One vector is turned by the same rotation once a step. Each row is the vector after some number of steps, and that number follows the row.
The counts run from 0 to 485.
|  .09 |  .08 |  .07 |  .00 |  .24 |  .24 |  .32 |  .39 |  .31 |  .12 |  .13 | -.32 |  .13 | -.01 | -.03 | -.12 |  .02 |  .14 |  .07 | -.01 | -.06 | -.23 |  .15 | -.16 |  .02 | -.26 | -.06 | -.16 | -.24 |  .18 |  .00 |  .18 |  .01 | -.42 |  .09 | -.09 | -.20 |  .09 | -.13 |  .19 |  .24 |  .33 | -.10 | -.30 | -.15 |  .21 |  .03 |
314
| -.04 |  .28 | -.13 | -.10 |  .18 |  .02 |  .11 |  .29 |  .20 | -.10 |  .24 | -.30 |  .39 | -.29 |  .26 |  .18 | -.07 | -.13 |  .10 | -.18 |  .10 | -.11 |  .13 |  .06 |  .01 | -.10 | -.08 | -.13 | -.16 |  .19 | -.31 |  .21 | -.02 | -.31 |  .02 |  .05 | -.18 |  .14 |  .12 |  .11 |  .36 |  .14 | -.02 | -.01 | -.23 |  .19 |  .13 |
476
| -.04 |  .17 |  .14 |  .14 |  .02 | -.01 | -.07 |  .15 |  .19 |  .04 |  .21 | -.44 |  .28 | -.19 |  .18 |  .20 | -.04 |  .06 |  .01 |  .08 |  .14 | -.07 |  .32 | -.10 | -.07 | -.09 | -.05 | -.22 | -.17 |  .15 | -.12 |  .61 |  .10 | -.26 | -.10 | -.11 | -.29 |  .23 |  .15 |  .10 |  .29 |  .15 |  .03 | -.05 |  .03 |  .09 | -.07 |
355
|  .09 | -.05 |  .20 | -.21 |  .45 |  .23 |  .07 |  .05 |  .23 | -.14 |  .11 |  .18 | -.01 |  .07 |  .16 |  .03 |  .16 |  .22 |  .02 | -.05 | -.06 | -.12 | -.32 | -.10 | -.05 | -.03 |  .06 |  .07 | -.43 | -.15 |  .12 | -.02 | -.14 |  .18 |  .01 | -.11 |  .06 | -.25 |  .13 |  .37 | -.12 |  .25 | -.12 |  .06 | -.16 |  .29 |  .32 |
142
|  .11 |  .13 | -.12 | -.36 |  .38 |  .04 |  .10 |  .19 | -.06 | -.22 |  .10 |  .12 |  .13 |  .06 | -.06 |  .21 | -.34 | -.18 | -.06 | -.04 |  .09 | -.05 | -.21 | -.12 |  .03 |  .09 |  .10 | -.11 | -.37 | -.11 | -.24 | -.27 | -.05 | -.24 |  .23 | -.03 |  .12 |  .22 |  .25 |  .04 |  .02 |  .26 |  .10 | -.22 | -.27 |  .04 |  .36 |
291
|  .19 | -.13 |  .25 |  .02 |  .40 |  .09 |  .04 |  .03 |  .04 | -.21 | -.09 |  .05 |  .08 |  .34 | -.14 | -.01 | -.18 |  .16 | -.18 |  .20 |  .08 |  .07 | -.25 | -.35 | -.09 | -.18 |  .06 | -.05 | -.31 | -.27 |  .04 | -.04 |  .04 | -.21 |  .12 | -.38 |  .09 |  .14 |  .45 |  .03 | -.15 |  .04 |  .32 | -.18 |  .02 | -.04 |  .04 |
18
|  .07 |  .19 | -.01 |  .01 |  .18 |  .08 |  .00 |  .21 |  .12 | -.28 |  .03 | -.28 |  .35 | -.17 |  .02 | -.01 | -.25 | -.19 | -.02 | -.02 |  .10 |  .12 |  .11 | -.06 | -.11 | -.26 | -.13 | -.22 |  .00 |  .08 | -.29 |  .08 | -.17 | -.63 |  .01 | -.17 | -.18 |  .27 |  .40 | -.08 |  .30 | -.03 |  .37 | -.05 | -.06 |  .02 |  .05 |
5
|  .02 | -.12 |  .01 | -.32 |  .14 |  .06 | -.18 | -.10 | -.03 | -.32 | -.04 |  .31 | -.12 | -.15 |  .22 |  .39 |  .06 | -.14 |  .07 |  .14 | -.07 | -.07 | -.32 |  .01 | -.11 |  .32 |  .06 |  .09 | -.28 | -.26 | -.10 |  .00 |  .05 |  .03 |  .00 |  .06 |  .15 |  .18 |  .43 |  .15 | -.02 |  .11 | -.14 |  .09 | -.12 |  .23 |  .47 |
253
| -.01 | -.06 |  .18 | -.05 |  .49 |  .02 | -.22 | -.05 | -.06 | -.34 |  .10 |  .02 |  .23 | -.02 |  .15 |  .16 |  .01 | -.03 | -.11 | -.11 | -.03 | -.13 | -.19 |  .05 | -.12 |  .08 |  .00 | -.13 | -.16 | -.42 |  .09 | -.01 |  .03 |  .09 | -.32 | -.03 |  .08 | -.12 |  .27 |  .12 | -.37 |  .53 | -.02 |  .08 |  .16 |  .17 |  .22 |
298
| -.09 |  .23 | -.06 |  .03 |  .15 |  .13 | -.03 |  .15 |  .20 | -.16 |  .17 | -.33 |  .40 | -.43 |  .38 |  .08 |  .02 | -.09 |  .15 | -.20 | -.01 | -.06 |  .17 |  .19 | -.07 | -.16 | -.16 | -.13 | -.05 |  .06 | -.21 |  .15 | -.19 | -.35 | -.16 |  .06 | -.23 | -.02 |  .17 |  .18 |  .36 |  .13 | -.11 |  .13 | -.02 |  .31 |  .08 |
475
|  .10 |  .00 |  .10 |  .04 |  .13 | -.24 | -.03 | -.04 |  .33 |  .20 |  .20 | -.01 |  .08 | -.23 |  .00 |  .29 |  .12 |  .02 |  .05 | -.06 |  .02 | -.15 |  .02 |  .09 |  .03 |  .08 |  .24 |  .20 | -.42 | -.25 |  .20 |  .42 | -.07 |  .17 | -.06 | -.19 |  .06 |  .17 | -.01 |  .43 | -.02 |  .29 | -.16 |  .13 | -.07 |  .22 |  .16 |
68
|  .19 | -.23 |  .21 |  .16 |  .01 | -.12 |  .05 | -.11 |  .28 |  .13 |  .02 |  .00 |  .02 | -.26 |  .12 |  .04 |  .13 |  .14 | -.03 | -.06 | -.04 |  .03 | -.09 |  .18 | -.12 | -.08 |  .11 |  .28 | -.27 | -.42 |  .32 |  .28 | -.25 |  .11 |  .02 | -.23 |  .06 |  .12 |  .16 |  .47 | -.02 |  .15 | -.10 |  .24 | -.11 |  .35 |  .03 |
385
| -.11 |  .10 |  .18 |  .07 |  .01 |  .26 | -.09 |  .16 |  .04 | -.23 |  .06 | -.39 |  .22 | -.30 |  .39 |  .05 |  .10 |  .06 |  .00 |  .00 |  .00 | -.15 |  .15 | -.01 | -.15 | -.15 | -.19 | -.21 |  .04 |  .01 | -.13 |  .41 |  .02 | -.20 | -.30 |  .10 | -.27 |  .05 |  .37 |  .09 |  .25 |  .13 | -.07 |  .09 | -.02 |  .26 | -.10 |
1
|  .27 | -.20 |  .03 | -.05 |  .41 |  .07 |  .32 |  .10 |  .26 |  .09 |  .07 |  .13 | -.11 |  .09 | -.28 | -.08 | -.09 |  .03 | -.04 | -.10 | -.15 | -.09 | -.19 |  .01 | -.08 | -.02 |  .17 |  .12 | -.28 | -.29 |  .33 | -.08 | -.19 | -.21 |  .04 | -.33 |  .06 |  .02 | -.03 |  .27 | -.19 |  .35 | -.18 | -.11 | -.02 |  .16 |  .25 |
106
|  .02 |  .20 |  .02 | -.15 | -.06 | -.13 | -.19 |  .08 | -.01 | -.22 |  .03 | -.03 |  .17 | -.24 |  .30 |  .40 | -.05 | -.12 |  .06 |  .18 |  .21 |  .11 | -.04 | -.07 | -.08 |  .13 |  .02 | -.04 | -.29 | -.11 | -.30 |  .21 |  .05 | -.08 |  .16 |  .02 | -.03 |  .48 |  .41 |  .15 |  .35 | -.01 |  .23 |  .05 | -.25 |  .17 |  .16 |
365
|  .23 | -.40 |  .37 | -.02 |  .17 |  .02 | -.27 | -.17 |  .02 | -.18 | -.03 |  .21 | -.08 |  .09 |  .03 |  .19 |  .16 |  .15 |  .00 |  .10 | -.09 |  .01 | -.23 |  .03 | -.31 |  .06 |  .09 |  .16 | -.16 | -.42 |  .23 |  .10 | -.09 |  .11 | -.01 | -.21 |  .16 |  .06 |  .32 |  .27 | -.14 |  .13 |  .06 | -.01 |  .04 |  .26 |  .18 |
219
|  .26 | -.13 |  .39 |  .02 |  .54 |  .01 | -.17 | -.06 |  .10 | -.05 |  .15 | -.02 |  .21 |  .22 | -.26 |  .01 |  .02 |  .16 | -.10 | -.05 | -.01 |  .05 | -.09 | -.03 | -.19 | -.25 |  .09 | -.05 | -.22 | -.21 |  .17 |  .15 | -.18 | -.05 |  .07 | -.47 |  .06 |  .01 |  .10 |  .14 | -.03 |  .13 |  .31 | -.22 |  .10 |  .07 |  .16 |
182
|  .17 | -.21 |  .37 |  .14 |  .26 |  .15 |  .16 | -.04 |  .25 | -.02 | -.06 | -.09 | -.03 |  .13 |  .03 | -.19 |  .14 |  .42 | -.04 |  .16 | -.04 | -.06 | -.16 | -.18 | -.10 | -.27 |  .10 |  .08 | -.33 | -.30 |  .34 |  .22 | -.08 |  .02 | -.06 | -.27 | -.03 | -.05 |  .21 |  .31 | -.16 |  .14 |  .01 |  .00 | -.02 |  .23 | -.12 |
185
| -.04 |  .19 | -.14 |  .09 |  .44 | -.09 |  .03 |  .03 |  .48 |  .19 |  .29 | -.10 |  .16 | -.34 | -.12 |  .19 | -.09 | -.04 |  .08 | -.19 | -.04 | -.12 |  .01 |  .04 |  .10 |  .18 |  .15 |  .10 | -.25 | -.02 |  .09 |  .33 | -.07 | -.18 | -.22 | -.18 | -.11 | -.06 |  .03 |  .31 | -.12 |  .29 | -.28 |  .28 |  .09 |  .06 |  .30 |
267
| -.01 | -.08 |  .19 |  .00 |  .26 | -.22 | -.47 | -.23 | -.03 | -.24 |  .06 |  .13 |  .13 | -.09 | -.03 |  .46 | -.16 | -.03 | -.05 |  .19 |  .13 |  .02 | -.15 | -.03 | -.13 |  .20 |  .10 | -.08 | -.20 | -.28 |  .02 |  .30 |  .13 | -.03 | -.24 | -.10 |  .03 |  .15 |  .43 | -.03 | -.23 |  .09 |  .21 |  .22 |  .14 |  .00 |  .19 |
57
|  .03 |  .00 | -.13 | -.16 |  .14 | -.16 |  .01 |  .07 | -.16 | -.18 |  .04 |  .03 |  .10 | -.13 |  .07 |  .48 | -.20 | -.16 |  .01 |  .18 |  .07 | -.13 | -.06 | -.06 |  .04 |  .28 |  .10 | -.21 | -.29 | -.22 | -.19 |  .13 |  .24 | -.19 |  .00 |  .07 |  .03 |  .48 |  .28 | -.09 | -.05 |  .35 | -.02 | -.07 | -.09 | -.03 |  .25 |
91
|  .04 | -.17 |  .24 | -.08 | -.01 |  .26 | -.10 |  .10 | -.08 | -.28 | -.09 | -.07 | -.03 | -.05 |  .07 |  .23 | -.08 | -.03 |  .15 |  .44 | -.08 |  .00 | -.08 | -.29 | -.30 |  .01 | -.14 | -.16 | -.10 |  .09 | -.06 |  .16 |  .19 | -.42 |  .15 | -.13 | -.12 |  .33 |  .55 | -.13 |  .12 | -.15 |  .05 | -.22 |  .01 |  .13 |  .07 |
206
|  .15 | -.07 |  .27 |  .14 |  .21 | -.31 | -.06 | -.12 |  .11 |  .09 |  .08 |  .00 |  .03 | -.07 | -.01 |  .21 | -.03 |  .09 | -.17 |  .07 |  .17 | -.01 | -.05 | -.07 |  .02 |  .09 |  .26 |  .07 | -.34 | -.43 |  .22 |  .40 |  .05 |  .22 | -.15 | -.15 |  .06 |  .18 |  .20 |  .31 | -.26 |  .42 |  .09 |  .15 |  .05 |  .05 |  .05 |
222
|  .10 | -.20 |  .09 | -.23 |  .27 |  .33 |  .05 |  .22 | -.24 | -.37 | -.06 |  .08 |  .05 |  .10 | -.11 |  .17 | -.16 | -.12 |  .08 |  .16 | -.20 | -.08 | -.18 | -.11 | -.25 |  .03 | -.09 | -.24 | -.05 | -.14 | -.07 | -.15 |  .08 | -.52 |  .01 | -.03 | -.03 |  .23 |  .31 | -.17 | -.13 |  .23 | -.07 | -.33 |  .05 |  .03 |  .37 |
447
|  .06 | -.24 |  .06 | -.09 | -.17 |  .05 |  .10 |  .08 | -.24 | -.30 | -.14 |  .04 | -.05 | -.24 |  .36 |  .23 | -.01 | -.28 | -.01 |  .12 | -.02 | -.03 | -.05 |  .15 | -.20 |  .13 | -.04 | -.06 | -.07 | -.41 | -.03 | -.09 |  .04 | -.30 |  .00 |  .18 |  .05 |  .53 |  .41 |  .11 | -.01 |  .27 | -.13 |  .04 | -.13 |  .23 |  .10 |
88
| -.07 | -.11 |  .09 |  .09 |  .07 |  .18 |  .08 |  .10 |  .21 |  .08 |  .17 | -.13 | -.07 | -.40 |  .10 |  .17 |  .18 |  .12 |  .16 | -.03 | -.17 | -.29 |  .05 |  .12 | -.08 |  .12 |  .01 | -.07 | -.09 | -.14 |  .29 |  .41 |  .04 | -.15 | -.29 |  .01 | -.16 | -.01 |  .08 |  .23 | -.11 |  .41 | -.52 |  .13 |  .12 |  .28 |  .13 |
429
|  .04 | -.29 |  .12 | -.21 | -.14 |  .20 | -.14 |  .10 | -.15 | -.27 | -.08 |  .13 | -.08 | -.14 |  .19 |  .44 |  .04 | -.16 |  .21 |  .23 | -.09 | -.08 | -.08 | -.01 | -.29 |  .22 | -.08 | -.01 | -.19 | -.18 | -.08 |  .00 |  .15 | -.24 |  .21 |  .09 | -.01 |  .37 |  .46 |  .03 |  .13 |  .10 | -.22 | -.07 | -.08 |  .25 |  .35 |
406
|  .18 | -.06 |  .34 | -.04 |  .32 |  .18 | -.04 |  .10 |  .28 |  .08 |  .06 |  .00 | -.07 |  .24 | -.14 | -.07 |  .04 |  .42 |  .00 |  .18 | -.01 | -.13 | -.20 | -.29 | -.08 | -.13 |  .07 |  .06 | -.37 | -.09 |  .30 |  .22 | -.04 |  .08 |  .09 | -.38 |  .03 | -.03 |  .15 |  .29 | -.07 |  .18 |  .07 | -.15 | -.04 |  .22 |  .08 |
184
| -.03 |  .12 | -.12 |  .18 |  .18 | -.01 |  .18 |  .14 |  .26 |  .16 |  .13 | -.36 |  .21 | -.43 | -.01 |  .06 | -.19 | -.10 | -.04 | -.17 | -.05 | -.08 |  .16 |  .22 |  .07 | -.06 |  .04 | -.10 | -.03 | -.17 |  .06 |  .25 | -.11 | -.46 | -.33 | -.05 | -.16 |  .22 |  .10 |  .14 | -.15 |  .39 | -.24 |  .16 |  .10 |  .06 | -.08 |
432
|  .10 |  .07 |  .00 | -.20 |  .15 |  .29 |  .10 |  .29 |  .12 | -.20 | -.05 | -.11 |  .10 |  .04 |  .07 |  .08 | -.10 | -.01 |  .11 |  .19 |  .08 |  .02 | -.11 | -.24 | -.10 | -.10 | -.14 | -.08 | -.21 |  .21 | -.31 | -.01 | -.01 | -.52 |  .21 | -.15 | -.09 |  .19 |  .41 |  .02 |  .36 | -.21 |  .17 | -.18 | -.27 |  .13 |  .13 |
7
| -.03 | -.07 | -.02 | -.20 |  .21 |  .33 |  .13 |  .16 | -.07 | -.34 | -.15 |  .07 | -.12 |  .07 |  .10 |  .08 | -.11 |  .01 | -.01 |  .24 | -.12 | -.10 | -.35 | -.33 |  .05 |  .11 |  .01 | -.15 | -.31 | -.23 | -.04 | -.22 |  .20 | -.23 | -.08 |  .13 |  .06 |  .13 |  .45 | -.04 | -.27 |  .25 | -.18 | -.10 | -.11 |  .07 |  .18 |
449
